In the data rows, the value 128 means zero.
Here are some points, one per row:
[ 76 176 151 130 116 120 132 128 154 130 155 147  94 159 127 172  94 105 119 111 123  98 115 152 132 111 115 117 136 119 118 136]
[137 100 145 117 200 152 149  96 180 135 159 120 173 172  80  81 133  58 184 140 116 134 163 140 136 126 164  98 111 116 166 100]
[ 92 106 142 146 132 154 125 130 127 119 103 117 142 149 115 131 114 138 154 169 132 100 145  99  97 164 109 119  83 130 173 129]
[117 165 127 108 102 115 139 158 138 105 141 141 143 150  89 125 139 128 135 109  99 173 125  86 156  99 155 125 162 168 120 131]
[ 95 143 148 137  82 127 114 146 106 122 157 136 148  94 149 116  95 109 104 174 155 157 136 159 115 112 128 124 162 117 124 113]
[117 101 115 163 153 134 112 103 168 128 102 122 130 122 115 125 138 123 158 106 186 103 145 124  99 123 116 139 148  92 117 137]
[128  50  79 102  89  75 188 130 128 119 105  72 139 157 191 109  71 153 139  87 131 133 123 143 159  90 118 145  86 146 131 135]
[131 118 134 181 154 142 139 122 105 151 117 123 140 131 107  98 123 132  97 137 146 155 131 119 107 138 128 141  94 117 135 134]
[133 135 126 102 122  90 124 134  97 130 118  93  92 122 110 131 165 124 124 147 105 156 133  84 123 113 107  98 155  89  98 142]
[137  87 102 119 108 104 119 125 131  98 129 128 123 144 144  77 134 129 133  85  93  86 112 149 178  86  93 102 129 166 157 141]
[126 143 140 118 144 133 110 137  94 110 135  97 134 119 153 141  89 133 119 180 136 104 127 153  71 100 163 158 153 150 120 134]
[115 157 165 120 140  92 101 149 146 106 109 144 103 146 120 140 141 138  88 141 122 121 110 130 141 127 134 126 122  97 139 163]
[138  95  80 114 152 159 105  95 156 135 134 147 119 125 103 116 112 125 133 139 108 146 152 148 122 152 164 115  65  85 125 109]
[ 82 151 110 121 105 113 105 126 125 154 135 129 136 158 139 134 130 132 129 157 126 113 171 103 142 157 147 128 138 140  60 136]
[ 98 151 150  96 120 141 165 135 138 143 131 118  92 140 136 121 137 133 125 100 127 151 163 174 171 132  99 126 183 128 145 130]
[128 122 120 153 102 139 142 105 117 105 137 126 138 105 153 157 133 151 112 144 103 157 141 114  53  93 127 134 143  86 113 119]
[130 159 120 170  99 134 157 150 116 145 143 131 131  99 135 156 125 113 117 137  96 104  85 124 176 146 162 113 169 132 120 120]
[139 153 167 137 104  88  90 102 119 157 163  81 127 145 107 153 145 124 149 155 167 147 113 115 141 110 135 142 128 126 161 146]
[ 64 140 145 146 114 104  86 122 163 143 141 150 114 117 172  93 125 164 121 137 105 139 104 101 146 119 170 153 131 101 129 136]
[142 127 116 106 158 144 124 132  89  87 148  95  93 144  93 128  91 125 147 132 137 152 118 129 122 180 131 120  93  97 106 136]
[133 149  99  81 142 112 137  87 153 161 138 158 145 138 167 162 154 129 106 131 130 110 121 149 180 116  93 158 133 159 142 116]
[131 132 139 133 141 120 120 135 127 120 111 130 142  69 141 103  98 157 159 145 111 133 171 148  79 121 144 130 107 123 137 128]
[136 158 160 121  85 100 126 111 144 119 123 134 107 150 110 148 144 152 119 144  73  83 133 167 133 137 152 114 162 118 117 124]
[125 143 145  97 103 130 174 172 155 124 134 167 122 132 139 142 141 126 147  93 139 127 112 110 178  99  79 112  99 139 137 116]
[123 113 130 139 144 141  68 130 112 102 138 109 127 110  93 147 129 127 113 111 110 161 136 106 120 159 120 165 125 172 102 138]
[112 143 131 145 114 107 139 112  93 129 155 164  83 121 113 163 166 118 159 140 117 136 123 117 141  80 156 156 134 121 145 122]
[148 113 144 153 153 122 128 100 106 130 132 148 167 160 100 129 127 162 148  81 153 151 133 140  85 140 143 140 159  99 116 158]
[ 93 105 111 109 124 132 102 175 184 140 112 113 124 110 147 172 128 112  76 152 125 147  86 141 138  85 143 100 167 130 144 129]
[116 137 127 160 162 138 105 143 108 115 119 138 122 132 146 160 145 147 116 119 126 158 118 135 106 168 122 149 115 133 149 110]
[124 147 157 154 131 124 111 103 129 131 101 134 116 128 141 133  92 127 154 126 123 144  93 126 100 145  80 113 122 116  51 124]
[149 114  47  94  36 106 138 127 124 106 126 162 160 158 146 139  88  87 152  79 138 110 120 113 147 132 130 124 128 148 166 151]
[124 150 132 176 109 145 111 127 127 109 131 146  90 123 119 139 161 135 103 149 126 154 151 137 128 100 110 101 116 137 137  97]
[130  80  82 123  86  92 164 101 123  75  75  80 155 156 174 125 107 125 133  64 123 142  69 138 179 129 132 162  85 179 145 125]
[115 123 139 137 125 133 120 131 143 118 145  99 148 128  80 154 114 141 134 122 129 120 172 108  89 149  93 168 116 119 160 119]
[100 128 133 137 105 115 117 117 126 161 119 104 137 148  99 155 195 174 129 151 114 105 130 145 119 124 103 115 136 144 117 130]
[116 174 139 161 110 144 120 185 137 136 120 151 166 135 141 148 165 154 144 115 144 145 161 134 109 133 127 127 118 138  96 147]
[121 151 124 155 147 162 117  81 113 102 117 109 120 121 128 142 122 125 161 115 163 147 130 157 103 143 100 108 136 129 144 156]
[186 122  81  98  61  62 173 122 150  70 113 109 150 151 170  56 156 112  94  85 154 135 129 165 131 130 102 135  81 177 137 128]
[129 109 135 151 155 131  98 142 123 105 128 118 113 126 159 138 159 133 123 148 158 124 120  98 135 148 135  96 174 158  85 124]
[127 136 154 107 138 106 125 155 147 138 109 137  62 121 109 140 139 124 144 161 139 127 124 154  98 108 143 155 116 174  82 150]
[113 147 113 159 142 113 102 130 120  70 142 161 134 118  95 132 119 173 112 175 138 115 130 130 133 141  88 109 166 140 145 131]
[134 147 160  99 104 148  96 139 101 127 127 136 130  87 148 138 127 155 117 138 127 125 159 123 204  89 145 105 129  87 125 165]
[158 164 152 159 138 147 106 123 149 109 136 106 141 138 123 141 135 124 120 108 116 123 125 122  77 130 110 163 110 124 143  81]
[149 120 100 128 130  89 216 117 127 125  92 106 136 132 166 118  64 124  81  78 141 118 141  95 151  97 111  98 101 180 151 112]
[168 120 105 141 124 141 124 117 152 142 108 125  94  80  98 153 115 175 147 121 144 132 126 118 106 149 126 152 158 115 137 133]
[130 174 153 161 121 133 107  77 121 183 109 136 104  88 125 102 114 132 121 137 126 121 125 114 152 126 130 142 144 163 126 148]
[151 120  96  95 139  89 172 127 134  89 105 160 116 125 155 122  99  94 104  97 123 119 169 117 185 121 130 171 139 138 116 100]
[109 131 140 138 102 123 124 147 132 138  98 152 110 156 155 145 162 103 111 159 137 165 162 152 162 160 154 144 153 100 158 150]
[140 111  99  97 120 107 149 123 133  94 103 152 144 160 134 100 115 150 122  98 131 113  99 126 160  73 131 145 148 175 156 120]
[110 133  91  42 177 203 158  94 144 135 146 119 184 117  94  88 129 106 126 147 119 136  83 138 117 124 140 124  93  64 127 111]
[134 123 132 136 128 170 155 121 110 124 158 126 101 110 138 105 144 181 133 144 182  90 109  75  94 169 148 141 103 139 135 119]
[119 149 141 113 133 135  96 147 124 142 124 141 150 165 134 137 136 105 115 126 120 119 131 114 187  96 126 145 147 140  88 103]
[148 119 132 156 156  75  98 168 134 145 186 145 118  97 149 122 131 104 120 147 110 121 127 108 123 143  79 143 128 116 104 163]
[127 152 108 193 151 104 118 142  91 139 126 125 129 130 135 130 130 150 169 141 114 123 113 159 108 135 119 128 113 104 161 104]
[167 116 143 110 149 183 131  98 203 102 151  95 158 132 145 113 119 127 148 133 146 136 137 109 113 140 175  76 114  90 135 115]
[161 127 125 157 130 150 121 155 122 135 121 129  82 171 137 128 124 108 127 178 126 140 115 106 109 122  97 173 159 109 115 158]
[164 141 138 120 153 124 100 164 107 130  68 105 162 118  90 102 117 116 158 129 141 102 118 133 115 158 134 152 113  93 131  92]
[143  80 164 127 121 203 135 139 135 130 185 108 148 100 124  97 119 121 132 107 112 118 120 163 107 133 142 172 105 111 124 118]
[156 127  88 128 195 135 116 142 126 154 183 117 142 131 133 131 105 165 150 118 151 143 136 180 102 120 165  93  93 123 128 124]
[135 108 125 134 127 123  74 113  88 131 106 136  95 114 135 140 145  83 142 103 161 104 133 116  79 129 133 104 105 110 106  85]
[106 119 128 105 211 150 198  91 143  79 145 128 187 104 107 121 175  78 169 129 108  94 123 128 124 156 154 119 100  94 122 155]
[113 193 114 107 127 146 119 145 125 176 123 114  90 107 161 109 157  99 104  91 103 117 123  96 117 144 141 108 155 156 164 174]
[ 74 117 150 117 124 111 105 156  97 137 147 138 106 131 104 131 167 134 102  85 140 115 127 141 120 123 140 116 155 125 138 114]
[123 117 155 151 112 133 141 119  95 153 120 124 132 103  84 117 122 126  88 138 194 109 112 136 106 128 115 142 129 117 104 128]
[145  95 117 131 167 190 183  88 177 154 131 165 167 134  56  75 118  66 135 144  87 129 100 143 121 152 165  81 106 118 142 132]
[111 117 183  53 118  94 147 104 110 137 134 189 117 156 156 141 127 128 125 131 109 145 119 112 138 138 116 114 143 154 157 113]
[142  97 136 107 133 163  95 118 120 139 105 134 154  92 134 120 126 143 153 148 115 165 148 127  84 117 112 134 102 143 136 142]
[ 99 131 113 123 122 114 122 167 124 160 136 107  87  97 126 119 137 117 173 158 128 141 139 123 157 130 108 125 157 145 104  82]
[147 112 140 162 113 102 128 130 122 166 149 121 139  84 102 195 131 124  98 143 138 122 131 129 127 155 131 115 111 150 111 160]
[186  71 146 138 143 184 117 123  93 132 123 128 143 147 141 139 132 125 157 144 117 132 128 136 116 154 114 123 136 131 108 114]
[130 134 148 111 124  95 155 152 129 187 126 135 129 121 137 121 129 145  85 117 107 130 117 106 146 163 136  99 178 129 135  93]
[139 108  93 122 110 138 165 142 107 145 116 117 124 179 148 107  93 134  70  97  92  85 150 105 170  86 118 116 106 138 136 160]
These points spread out most along one direction. Take the direction at right angles to it along which they spread out most. Go by this last direction. How many in every 100 of the points above lie lower along it than each point below? Answers are rounded to whole numbers. More than half of the points above lie lower than the first one.
[ 92 106 142 146 132 154 125 130 127 119 103 117 142 149 115 131 114 138 154 169 132 100 145  99  97 164 109 119  83 130 173 129] 21
[ 95 143 148 137  82 127 114 146 106 122 157 136 148  94 149 116  95 109 104 174 155 157 136 159 115 112 128 124 162 117 124 113] 78
[112 143 131 145 114 107 139 112  93 129 155 164  83 121 113 163 166 118 159 140 117 136 123 117 141  80 156 156 134 121 145 122] 97
[151 120  96  95 139  89 172 127 134  89 105 160 116 125 155 122  99  94 104  97 123 119 169 117 185 121 130 171 139 138 116 100] 40
[128 122 120 153 102 139 142 105 117 105 137 126 138 105 153 157 133 151 112 144 103 157 141 114  53  93 127 134 143  86 113 119] 46
[137 100 145 117 200 152 149  96 180 135 159 120 173 172  80  81 133  58 184 140 116 134 163 140 136 126 164  98 111 116 166 100] 1
[113 147 113 159 142 113 102 130 120  70 142 161 134 118  95 132 119 173 112 175 138 115 130 130 133 141  88 109 166 140 145 131] 65
[135 108 125 134 127 123  74 113  88 131 106 136  95 114 135 140 145  83 142 103 161 104 133 116  79 129 133 104 105 110 106  85] 42
[130  80  82 123  86  92 164 101 123  75  75  80 155 156 174 125 107 125 133  64 123 142  69 138 179 129 132 162  85 179 145 125] 10
[143  80 164 127 121 203 135 139 135 130 185 108 148 100 124  97 119 121 132 107 112 118 120 163 107 133 142 172 105 111 124 118] 8
[138  95  80 114 152 159 105  95 156 135 134 147 119 125 103 116 112 125 133 139 108 146 152 148 122 152 164 115  65  85 125 109] 7
